(in the rows, 128 means zero)
Each path below is one point turned by a fixed rotation once a step. After each direction that follows a path, write how fast that rotation turns it, in degrees a step (0 if it stays still).
Each turn is a multiple of 5 degrees from 10 to 175, or 0.
Each row of a path follows its step; steps can be skipped.
path 1
step 4: [124 125 133 130 124 116 130 126 130 127 135 134 140 128 130 127 132 139
 129 135 123 126 127 121 138 131 138 125 134 128 126 137 122 118 133 126
 131 122 131 132 124 131 124 127 127 123 125 131 125 127 136 121]
step 7: [133 133 122 130 122 114 120 129 135 131 126 127 136 124 128 130 135 131
 123 124 126 126 140 129 130 127 129 129 129 119 129 126 135 131 133 122
 136 121 128 129 130 128 132 127 131 130 114 120 130 134 128 120]
step 14: [123 134 127 118 124 126 138 122 128 128 131 127 126 128 124 136 138 131
 124 127 130 125 136 128 130 129 129 145 129 129 134 137 129 136 125 132
 129 120 124 128 130 137 124 135 125 122 129 129 132 124 136 131]
step 16: [119 120 129 130 129 127 129 133 136 128 130 134 127 125 124 133 126 133
 127 130 131 128 128 128 140 130 131 141 132 133 126 140 130 131 130 123
 137 118 130 125 114 134 134 129 129 123 132 132 123 126 126 127]
step 18: [129 128 125 121 130 122 135 128 140 118 126 134 123 125 126 134 141 134
 122 131 130 131 130 133 135 124 131 128 127 125 132 141 123 124 128 133
 129 124 135 123 120 123 128 130 127 131 128 129 131 124 135 119]
step 19: [128 133 125 133 122 122 129 128 135 129 123 134 130 116 130 126 144 141
 125 126 136 128 131 132 135 125 124 128 122 125 132 139 125 128 135 131
 131 131 129 136 123 130 128 128 129 126 125 128 123 129 140 125]
step 24: [131 123 117 124 120 117 129 125 135 129 122 129 138 124 124 135 134 124
 130 124 121 122 124 127 134 125 129 132 124 126 124 135 132 136 129 120
 136 133 132 128 122 131 127 125 122 137 122 128 131 130 129 117]
step 25: [128 134 122 127 124 117 121 132 134 128 120 127 143 125 132 131 140 132
 133 120 118 128 130 120 129 128 132 134 138 129 130 127 124 131 135 131
 132 131 125 127 128 136 126 125 123 133 126 126 130 133 129 123]
[130 132 128 126 128 129 127 127 129 127 130 128 130 129 130 125 129 127
 128 127 126 128 129 126 129 129 129 127 129 127 129 130 126 125 127 129
 128 124 128 128 130 129 126 126 129 128 127 127 128 128 124 129]  135
[129 128 125 126 130 128 127 130 128 129 126 132 132 127 129 128 129 128
 129 130 127 128 125 128 128 127 130 127 127 128 130 128 128 127 127 129
 125 128 130 130 127 127 128 128 129 128 132 129 129 128 127 125]  55
[129 128 130 128 127 128 126 129 129 126 129 128 128 125 126 129 127 126
 132 128 127 129 128 126 128 129 129 129 130 128 127 129 129 130 129 131
 127 129 128 129 126 128 128 130 133 127 127 129 128 128 127 130]  70
path 2
step 3: [125 127 134 128 133 137 140 131 120 122 128 122 123 130 122 130 131 132
 123 125 136 129 128 123 138 137 127 120 126 128 133 125 134 129 127 127
 125 134 131 128 113 132 131 128 137 136 128 124 128 120 137 129]
step 6: [123 127 123 130 131 137 119 135 128 138 128 129 129 128 130 129 133 130
 129 130 125 128 134 136 132 135 121 128 136 147 124 127 133 129 133 131
 135 133 123 131 122 125 131 119 137 127 131 122 134 126 130 124]
step 7: [118 128 126 125 128 127 129 124 130 131 129 128 137 131 129 123 135 133
 115 117 132 130 130 135 134 134 134 133 132 132 134 119 123 126 135 126
 119 141 128 132 129 132 136 126 134 129 127 122 129 133 130 136]
step 8: [123 133 126 133 125 126 131 126 123 124 127 119 137 128 129 129 138 133
 130 126 131 121 131 128 134 127 133 137 125 126 133 126 134 131 136 128
 122 123 117 129 134 126 135 141 123 111 126 129 127 125 130 133]
step 9: [132 137 135 136 130 135 123 125 129 119 129 124 128 119 132 124 132 129
 132 130 126 127 117 127 131 134 127 128 129 131 132 140 140 139 140 126
 127 122 130 134 126 135 128 124 133 121 131 133 129 129 133 128]
step 13: [137 125 136 137 132 126 125 131 145 133 130 126 126 122 129 130 125 133
 128 129 129 129 124 130 129 127 134 131 119 139 132 124 127 141 133 139
 121 139 125 129 127 130 122 123 131 126 132 127 131 125 127 132]
step 24: [127 133 119 132 125 134 127 132 135 129 136 132 129 120 133 131 127 133
 125 124 122 125 137 121 132 136 123 129 126 132 134 125 130 143 126 134
 121 127 116 131 135 124 120 126 130 123 128 118 130 128 125 125]
step 29: [132 122 130 123 130 133 127 137 131 122 122 136 130 117 129 131 139 132
 129 124 129 125 122 128 137 126 135 130 122 136 124 135 135 124 127 135
 131 133 134 134 126 134 133 137 134 134 133 127 132 133 120 120]
[130 127 124 130 127 130 129 126 126 128 127 128 129 128 124 127 131 129
 129 129 129 126 127 129 128 127 128 128 126 127 129 130 129 130 128 128
 131 129 127 126 128 128 128 129 128 129 126 126 128 129 125 127]  120
[128 127 129 124 127 126 129 125 129 128 129 129 127 126 130 129 127 129
 127 128 127 128 129 129 129 125 132 130 126 128 129 128 129 130 129 129
 128 128 125 127 129 126 127 127 127 129 127 125 127 127 128 128]  130
[130 130 127 125 131 129 128 130 130 127 127 129 128 128 128 128 126 129
 128 126 129 128 127 127 129 126 127 129 129 125 125 128 131 129 130 126
 127 130 130 126 127 129 128 129 127 128 127 128 129 125 126 129]  40
[126 128 127 125 128 129 127 130 129 127 127 126 129 132 125 128 128 127
 126 129 127 128 128 129 130 128 131 129 128 127 129 128 129 126 126 128
 129 129 127 130 128 130 129 129 130 133 128 129 130 127 128 129]  95
[127 129 127 128 126 131 127 129 131 127 129 129 130 128 128 130 130 130
 128 130 127 128 129 127 126 126 129 130 126 126 130 130 127 129 128 126
 125 129 128 129 129 129 125 125 128 126 129 131 129 129 127 128]  25
[131 129 127 131 129 130 125 127 129 130 127 128 125 129 129 127 128 129
 126 128 127 131 131 128 129 126 128 128 127 129 128 126 126 127 127 126
 128 126 129 129 129 128 128 127 126 129 128 125 129 127 128 127]  55
